In the rows, 128 means zero.
One hidden turn or mirror swaps the rows below in pairs. Which row is each named row swapped with?
gez: [141 137  93 122 109 163 157 100 110 114  81 140 175 150 106 103 111  99
 137 113 117 111 112 146 157 151 189]
Bef: [135 141  86 125 120 162 164 117 139 121 130  96 128 155 105 162 125  96
 158  94 158 140 124 115 104 130 156]
Fike: [109 146 113 131 124 139 145 145 158 129 113 109 128 131  81 177 122  93
 121 124 138 126  83 142 129 126 115]
lef: [154 140 136 118  82 131 117 134 125 109 124  98 157 110 118 141  95 126
 126 155 124 152 101 154 138  95 127]
vako: [ 92 121  94 126 134 156 126 121 148 129 147  87 172 149 105 100 125 131
 112 147 162 139  83 131 145 129 167]
Pif: [115 133  87 133 134 174 174 109 133 137 145 113 140 141 107 117  99 122
 106 128 110 202  96 153 129 133 152]
Zaku: [129  89  96 156 122 158 153 144 126 124  97 147 148 104 124 126 100 111
 135 170 117 129 111 111  92 141 151]
vuk: [136  88 116 143 126 161 167 130 108 118 108 155 136 102 123 123  95 116
 137 147 112 122 114 107  95 119 146]
riv: [143 155 113 151 100 166 152  97 137 140 108  99 139 163  82 139  92 140
  82 131  73 126  97 135 134 163 142]
pab: [160 143 103 120 114 126 171 114 110 120  95 136 165 134 103 102 112 115
 126 101 128  95 128 161 147 157 173]
gav: [152 141 122 103 103 168 127  95 133 127  97  81 123 130  98 116 139 101
 116 136 134 161 142 154 130 107 115]
Zepot: [111 145 105 117 121 147 152 143 169 130 107 111 134 135  90 170 136  97
 124 120 117 125  87 141 140 121 115]
seduv: [123 133 123 119 122 166 114  96 124 136 103  98 120 125  77 115 126 116
 100 142 140 173 129 168 143 112 113]
miku: [134 149  97 129 125 167 167 107 136 124 123 109 146 164 109 168 141 106
 160  98 148 144 130 110 113 145 166]
noluf: [130 132 112 135 115 184 150  95 122 144 103  94 136 139  70 125  94 152
  79 141  87 108 123 130 137 170 157]
lil: [134 140 117  94 118 193 131  94 121 131 121  83 125 135  96 109 130 120
  98 150 138 149 130 157 150  94 131]
Bav: [151 148 109 100 123 110 150 107 112 126  95 128 155 149 106 100 111 118
 121  99 132 115 130 158 161 150 182]
Kas: [152 139  80  94 120 147 157  99 112  98 114 124 160 131 105 105 104 128
 149 100 130 101 122 153 137 154 179]
lem: [147 162 102 111 110 145 159 103 120 107  89 128 164 157  99 107 110 108
 136  91 111 114 131 147 134 160 185]
Gozed: [125 133 125 139 126 109 139 163 119 117 116  78 123 154 113 113 121 147
 127 140 116 152 164 136 108 145 140]
fabi: [135 156 114 134 110 164 152  91 126 146 129  91 118 133  80 137 116 152
 102 131  85 123 124 150 159 178 156]
Dav: [156 130 123 147  94 165 164  96 143 146 106 123 125 131  70 132  87 148
  87 133  86 125 106 143 144 159 146]
Podu: [ 85 127  97 116 137 135 127 126 148 132 154  85 152 154 100 101 122 125
 114 137 163 141  95 127 143 139 164]
Rup: [124  88  98 162 125 156 161 134 117 113 113 151 128 115 127 111 113 100
 135 143 122 119 125 119 113 107 159]
ruroz: [140 151 109 141 102 165 167 107 136 157 113 116 133 151  89 131 117 148
  99 144  61 120 114 157 128 165 147]
ket: [151 172 119 134 122 176 137 108 124 145 113 160 151 152 123 137 146 105
 114 149 176 124 102 146 133 157 139]
Vira: [126  85 120 159 142 150 154 138 128 126  97 158 147 119 134 139  92 110
 131 156 121 123 120 120  99 140 159]
ratu: [112 138  75 143 136 177 164 124 144 142 142 110 140 156 119 118  97 129
 104 125 119 188  83 150 112 135 144]
Vid: [153 143  90 129 122 162 171 118 136 134 121 104 145 175 121 159 127  98
 163 104 158 133 128 136 108 132 162]
ronap: [139 165 120 135 119 184 139 118 141 147 119 140 154 160 146 100 145  97
 114 158 166 126 110 147 124 161 154]
lilur: [122 141 145 149 136 122 141 149  95 118 121  99 126 167 113 118 112 163
 114 129 119 150 151 124 107 142 136]
gen: [112 134 132 102 113 159 115 144 141 112 100 137 154 149 150 131  88 131
 121 158 141 152 110 104 109 179 146]
lup: [ 94 145 105 118 126 153 157 143 165 143 104 121 144 127  95 167 126  84
 121 129 127 119  86 140 125 122 128]
vis: [101 144 126 166 143 139 141 154 107 117 125 103 104 161 110 128 120 151
 112 139 116 141 157 138 112 149 142]
timu: [152 150  86 100 125 140 157  99  99 106  87 132 166 141  98 117 101 128
 136 103 117 117 141 155 149 154 173]
gop: [144 157 113 134 125 187 133 103 126 146 119 140 163 142 131 113 137 116
 123 173 168 140 101 152 106 176 142]
fof: [155 139 146 118  87 128 132 136 123 115 130  93 153 121 126 130  95  91
 137 145 142 158 118 162 147 104 145]
sen: [144 142 103 140  99 158 152  89 129 154 107 104 144 129  71 149  91 159
  97 123  85 122 108 149 134 166 147]
filu: [118 143 122  96 119 177 107 155 143 125  98 148 149 135 131 129  81 134
 116 159 131 160 102 125 128 175 139]
Sozem: [117 140 127 150 138 126 131 162 107 136 123  87 123 165 114 127 116 144
 126 144 130 149 165 119 113 143 136]
rafe: [136 142 130 105 116 174 132 100 121 126 108  75 115 115  85 104 124 106
 106 146 143 168 129 159 137 115 124]
Kuzi: [130  92 119 164 135 164 150 124 117 109 107 139 140 107 138 130 105  94
 125 157 106 119 114 117 102 121 145]
pido: [148 142 109 108 118 157 159 115 112 105  96 121 170 154  94 102 102 148
 146 109 140 100 137 159 140 156 187]
tumid: [139 140 134  92 114 172  97 140 151 118 117 136 148 155 143 137 105 146
 133 161 140 129 107 113 122 168 148]
meva: [122 124  71 137 134 180 152 108 135 147 135 107 123 146 104 130  86 131
 101 132 126 195  98 153 123 139 143]
fizoz: [127 155 122 136 135 118 157 170 125 114 125 104 138 152 129 116 111 167
 128 134 135 146 158 130 111 156 140]
vol: [132  93 100 147 115 158 155 146 116 125 109 147 135 111 122 134  86  98
 128 163 125 129 119 102  98 122 128]
Lazu: [ 94 128  90 114 137 152 130 132 142 115 156  96 163 157  96 103 116 122
 124 149 162 135  81 128 145 149 166]
sukis: [ 95 112  95 108 149 158 131 136 152 125 145  94 158 162 112  95 117 127
 124 142 157 129  82 133 136 134 159]
zigaz: [126 152 111 119 106 183 121  98 126 129 104  82 117 100  91 128 132 111
 105 140 146 151 139 158 137 107 125]
zodel: [158 138 110 144 107 165 164  81 128 151 124 105 146 149  89 133  97 142
  90 150  79 117 113 128 141 166 158]
bifov: [153 136 104 103 108 151 156 110 108  99  89 135 165 145  97  94 103 120
 123  99 130 113 136 160 151 144 182]
Rovu: [129 137 118 131 119 185 155  87 125 158 104 103 145 129  81 150  95 143
  92 158  89 103 106 133 136 156 167]
ketev: [131  76 119 139 140 158 157 119 122 131 118 143 135  94 136 124  88 112
 120 155 115 119 110 118 108 124 146]
Gogi: [140 140 133 129 131 182 144 105 137 153 123 141 163 157 124 119 150 102
 143 162 169 109 112 152 114 154 147]
zekil: [134  95 101 151 107 161 164 138 134 115  99 131 142 105 111 129  82 113
 118 161 116 137 120  89 106 111 142]
kubo: [107 156 117 107 125 148 153 144 168 132 110 121 126 133  90 168 128  80
 123 122 132 125  98 144 136 137 124]
fefar: [124 128 131 116 125 195  97 125 152 138 106 126 149 136 146 153 109 153
 124 157 134 142 111 118 127 170 144]
foza: [153 135  98  95 107 145 159 104 116 123 104 125 170 165  99  97  91 116
 141 107 121 105 126 149 136 162 187]
lig: [159 134 137 122  78 131 132 135 133 124 136  72 162 117 124 140 118 130
 142 146 139 129 120 129 139 103 140]
buse: [138 127 138 120  83 123 145 129 132 114 129  77 155  99 136 143 108 131
 130 148 122 144 116 137 124 103 125]
zede: [119 136 115 142 135 123 135 167 108 126 126  91 133 161 133 115 118 163
 124 136 132 145 157 130 109 138 126]
Buniz: [132 135 130 119 111 178  97 142 144 112 104 144 142 138 126 147  87 131
 111 158 142 151 105  99 110 167 146]
Sim: [158 140 139 112  95 131 139 148 133 109 142  85 156 114 140 126 114 137
 135 141 128 141 122 156 124  94 141]
div: [139 144  99 142 106 174 158  77 134 142 128  99 140 119  80 125  99 152
  95 130  78 126 105 142 133 166 166]
Gureb: [148 154 135 143 115 186 155 106 140 157 107 143 150 131 136 112 120  98
 126 157 167 108  92 146 124 152 126]
lugos: [149 153 129 140 130 185 141 111 138 149  98 139 162 144 136 118 155 112
 128 154 168 125  98 142 114 165 145]
netuk: [129  92  96 149 130 156 157 151 116 138 107 150 143 100 130 123  99 103
 138 159 121 134 121 118 110 116 139]
Kem: [118 117 142 146 143 114 137 148 115 116 123  80 119 147 112 127 104 148
 119 138 119 149 165 142 116 131 148]
valo: [151 144 126 146 100 180 161  96 132 145 122 109 136 135  79 144 106 158
  83 140  93 109 115 142 139 174 154]
tupe: [114 139 138 152 153 123 126 143 103 101 126  94 118 153 131 116 120 141
 117 131 123 146 157 137 113 153 141]
Nenov: [144 129  77 114 101 142 140  96  99 104  98 127 157 137  82 101 112 119
 145 115 134 116 136 138 138 153 189]
Levor: [114 145 152 148 145 115 131 148 101 114 106  92 137 169 121 135 108 142
 116 123 132 137 154 135 112 145 140]
fav: [123 152 130 108 119 176 117  99 122 129  95  73 120 132 100  97 111 132
 112 128 162 148 138 157 143 119 116]

Vid pairs with meva
buse pairs with gen
Gureb pairs with fav
Vira pairs with Kem
lup pairs with Podu
miku pairs with Pif
gez pairs with fabi
Gogi pairs with seduv
zede pairs with vol
Zaku pairs with Gozed
zekil pairs with fizoz

One hidden turn or mirror swaps the rows below in pairs. Which row is each named row swapped with?
Piz: [139 129 102  99  94 143 114 168 158 142 137 141 113  95 108 133  75 170
 144 171]
dibun: [155 146 105 122 112 149 135 150 173 167 108 150 143 105 136 131  95 111
 149 166]
gefe: [125 129  90 112  80 123 126 124 149 184 135 151 122 156  90 145  85 122
 181 179]
Reg: [140 106 119 142  86 146 127 138 166 146  86 119 111 135 120 119 145 151
 177 209]
zopat: [115 108 127 124  91 122 149 121 189 150 132 126  88 148 116  98 120 133
 158 130]
gub: [152  95  76 137 106 147 144 126 164 177 154 117  78 116 110 133 131 162
 164 142]
Kise: [129 115 101 136 108 117 164 142 149 152 138 116 116 177  86 152 118 107
 173 161]
minab: [144 103 119 107  81 147  96 142 129 168 105 179 144 108  95 130 119 161
 132 166]
zolas: [139 109  93 118  87 125 144 144 164 151 129 138 105 178  96 140 105 150
 198 198]
Vob: [159  97  98 126 109 107 129 134 116 128 139 161 129  88 113 149 175 147
 153 161]
kop: [143 112  88 141  95 124 131 112 201 150 123 120 121 150  97 127 148 166
 200 154]
Nog: [172 119  75 159 107 121 128 157 139 143 114 156 119 164 110  97 147 133
 135 166]
kiz: [145 130 106 140  85 114 130 107 151 123 118 152 130  74  84 129 103 121
 164 124]
muf: [160 122  80 142 108 124 138 172 162 123 134 169 124 118 106 123 178 148
 186 162]
Dor: [125 123  94 107  58 144 116 151 151 142 118 156 147  86  67 157 123 150
 137 158]
tum: [138 123 120 118 104 125 134  98 151 160 128 153 134 122 100 134 152 121
  99 171]
tok: [139 106  87 127 102 131 139 164 169 163 137 135 115  80 110 128  97 144
 173 111]
buga: [131 109  99 130 105 130 134 151 148 130 131 154 119 170  91 135 132 155
 153 224]
mera: [141 126  84 119  96 131 132 175 145 122 108 127 117 129  96 123 133 140
  92 151]
zeriv: [141 137 100  98  90 118 131 116 144 178 146 160 146  88  98 159 122 146
 164 124]
gofib: [123  92  82 120 108 114 159 185 167 128 121 144 116 106 110 118 160 135
 184 141]
rutu: [175 149  84 144 115 144 128 142 166 157 127 178 148 152 102 142 122 149
 131 146]
pag: [126 141  89 104  67 142 108 140 166 145 134 181 137 107  86 148 109 154
 189 165]
nabeg: [154  87 131 133 110 114 154 173 154 164 123 145 120 124 110 123 138 131
 202 137]
zogeg: [143  88 102 143 103 141 132 125 139 144 114 150 101  85 107 119 170 170
 139 177]
dag: [150  84  88 158  73 119 152 131 158 135 116 106  90 136  92 101 106 134
 161 166]
vep: [129  84  84 123 111 138 146 134 149 141 143 151  69  91 104 127 153 157
 154 184]
bor: [126 115 111 120 101 123 130 152 154 158 141 156 122  84 107 133 165 142
 104 178]
Disog: [130 114  89 122  97 130 116  87 162 136 123 156 132 129  98 122 106 117
 107 177]
Pegun: [158 140  65 115 122 144 118 114 184 168 134 167 149 119 113 146 132 151
 128 157]
tem: [144 141 101 134 105 120 134 161 166 124 129 165 147 156 102 120  77 121
 158 151]
muz: [132 122 115 127  97 127 146 123 164 161 126 149 122  73 105 136  91 128
 183 122]
luf: [179 143  75 130 110 129 125 150 147 130 111 173 149 154 112 121 110 132
 130 168]
davoz: [157 110 113 132 119  90 142 154 137 114 112 123 143 107 105 127 147 141
 184 186]
vimu: [133  95 111 133  98 128 141 129 132 103 129 125 124 141  91 130 151 173
 196 143]
Munu: [143  95 102 151 108 120 163 123 187 139 150 118  90 151 100 116 127 111
 157 164]
daned: [123 119  75 118 103 141 109 134 133 131 110 154 126 168 105 116 112 138
 105 162]
Moro: [121 122  87 129  70 127 120 150 142 184 135 124  99 128 117 121 110 122
 190 126]
zotik: [101 114 100  88  91  98 155 147 154 142 111 109 124 139  88 151 116 117
 175 165]
bopu: [141 128  88  98 123 157 139 139 131 140 158 166 140 105 106 156 103 151
 138 132]
zis: [125 108  92 123 104 129 134 119 173 154 114 156 120 176 103 137 132 165
 208 178]
Deni: [152 113  75 128 105 114 115  75 135 150 105 140 148 101 105 132 132 139
 159 134]
Bunat: [134 107 109 113  72 129 116 145 152 134 153 146  99  93 109 140  96 160
 185 119]
tifuf: [138  82  87 132  95 119 119 126 125 150 107 135 139  82  87 137 169 169
 158 181]
fefiv: [134 101  98 138  98 115 152 133 160 141 129 114 108 186  85 154 145 142
 151 180]
liv: [146 116  75 140  88 127 102 137 101 173 118 146 125 120 112 126 168 125
 137 167]
tud: [150 104  66 116 108 122 149 113 136 158 118 150 127 104 109 130  92 106
 120 182]
fabok: [128 131  74 109 110 126 127 130 161 137 115 157 139 163 114 134  90 126
 115 134]
zesom: [146  95  94 130  94 121 128 141 147 141 127 139 102 120 116 109 181 188
 168 134]
kobon: [100 113 132 123  74  96 130 142 183 141 123 129 122 100 104 112 125 131
 181 137]

rutu pairs with zis
zesom pairs with zeriv
daned pairs with Kise
tem pairs with buga
luf pairs with zolas
fabok pairs with fefiv

One hidden turn or mirror swaps the rows below in pairs. Which row is each named row swapped with?
Lige: [143 141 132 143 111 136 135 147 147 128 124 151 120  77 150 125 170 143
 139 158]
zelab: [136 114  96 116 101 136  87 139 149 129 119 170 151  76 152 112 111 109
 117 119]
Gizig: [126 135 102 131 110 114 116 150 167 114 102 153 141  93 119 147  89 131
  96  86]
Sasa: [121 125 166 140 155 127  64 123 138 128 174 151 121  88 141 127 124 149
 111 138]
tokop: [162 109 135 132 151 131 106 111 191 113 118 167 119  88 113 129 125  95
 119 127]
Kelek: [153 121 126 129 121 128 117 127 185 103 101 133 116 115 130 125 136  88
 103 123]
ded: [159 117 151 137 166 124 121 102 157 116 127 161 108  49 111 140 117 120
 107 150]
fifo: [144 137 154 107 103 151 132 143 161 121 126 174 152  70 133 132 151 140
 140 149]
pebo: [126 141 139  84 153 141 146 124 181 135 129 157 106  88 129 107 123 147
  82 124]
nor: [131 100 149 141 108 141 102 125 129 134 125 156 120 100 111 111  84 126
  47 103]
dudi: [140  88 109 132 103  95 128 117 120 125 159 141 125 107 109 106 124 178
  97 131]
las: [148 115 128 127 110 142 114 134 177 115  93 141 112 128 116 140 136  93
 103 113]
Luk: [131 108 116 148 111 115 130 131 105 133 160 147 105  92 107 106 149 179
 110 145]
tinag: [126 143 140 132 163 109 112 126 164 133 139 169 116 133 103 139 105 158
 128 144]
mudug: [109 151 111 111 122 159  77 144 169 124 133 149 152  75 119 119 113 112
 114 111]
ful: [129 113 142 129 103 132  88 136 130  94 115 123 118 140  93 125 120 115
  82 111]
zofi: [113 130 122 154 128 143  87 157 168 144 124 147 134  64 108 106 109 113
 133 113]
nal: [130 103 145 167  98 118 111 138 122 119 144 156 154  83  97 131 154 183
 108 134]
rodup: [141 132 133 146 122 145 133 146 141 139 119 162 106  91 137 138 176 151
 138 154]
kelug: [120 135 162 127 165 124 135 128 166 106 134 163 120 106 157 135 111 151
 121 151]
rig: [106 140 115 156 135 143 126 127 112 118 141 170 143  96  99 130 115 189
  90 147]
luzo: [122 128 160 134 118 131  70 123 102  91 147 121 130 115 111 133 123 134
  78 133]
Kat: [117 145 122 100  97 123 118 148 162 108  98 151 139  82 124 146 103 114
  86  98]
Nad: [143 133 143 105 127 139 120 122 114 125 123 151 109  26 112 143 106 139
  93 137]
kure: [116 137 133 156 157 101 124 140 147 135 127 174  94  53 135 136 131 149
 113 136]
Delog: [108 141 123 151 122 150  85 158 168 139 129 148 140  62 106 114 114 121
 136 119]
sanan: [131 134 121 141 111 144 133 142 138 138 128 149  96  85 128 133 175 154
 133 157]
mis: [138 104 162 139 103 154  95 126 132 125 125 146 117  94 102 123  87 129
  50 105]
Mel: [142 112 121 145 117 124 130 132 100 131 144 148  99  97 116 113 155 185
 115 144]
Buv: [146  90 147 116  79 115 111 139 144 129 162 131 151  78 106 124 141 143
 130 118]
Ludez: [150  88 150 143 116 135 101 108 133 110 124 145 120  99 100 122 106 137
  44 101]
rut: [131 110 105  89  99 117 107 119 165 122 157 150 160 112 124 117 104 157
 101 111]
Lor: [143 118 144 108 161 119  93 100 147  93 160 136 121 100 102 142 160 130
  98 139]
popo: [112 126 107 153 132 136 127 128 124 120 144 178 139  92  86 124 131 190
  88 153]
Puz: [147 149 137 101 136 163 102 131 134 124  90 150 139  64 124 102 158 141
  97 137]
fufog: [161 102 144 122 126 130  95  96 135  95 126 139 125 108 102 139 133 140
  50 106]
geva: [119 128 149 117 156 126 140 133 185 147 153 162 106  81 139 104 116 158
 112 127]
sese: [118 111 126 165 120 133 122 133 110 118 147 171 152  89  94 129 145 190
 102 134]
rerit: [116 121 132 160 114 137 120 130 111 107 141 164 155  86  92 129 145 191
  90 145]
Pedit: [133  93 116 140 117 106 137 127 106 129 152 139 116 104 100 104 129 182
 103 137]
rira: [117 148 150 137 153 114 115 152 132 138 124 185 105  66 153 137 140 155
  87 128]
mamed: [142 106 150 154 142 118 131 138 185 126  93 138 134  91  95  96 114 143
 128 124]
puva: [ 99 114 139 125 129  92 129 141 159 107 113 167 141  75  70 126 104 122
  97 143]
rirun: [126 122 147 124 108 137  91 126 125  91 132 115 117 130  94 127 115 117
  70 115]
Tede: [122 152 140  83 154 147 147 128 174 130 124 155 114  89 132 110 129 153
  89 130]
kurug: [150 135 131  93  90 141  78 141 129 164 131 170 129  93 130 123 110 128
 107 114]
Kivuz: [122 118 151 125 117 139  79 128 100  97 133 116 126 120  98 127 119 123
  75 123]
ginek: [128 125 143 105  88 127 130 143 156 113 113 170 174  64 100 130 125 119
 110 146]
vupok: [135 117 132 127 104 137 113 132 178 113 102 127  99 126 109 134 135  94
  99 118]
sedo: [148  94 156 134 121 144  99 111 130 108 126 148 126 108 104 130 110 131
  46  93]

zofi pairs with Tede
fufog pairs with nal
ful pairs with Mel
kure pairs with Kat
Kivuz pairs with Pedit
puva pairs with Nad

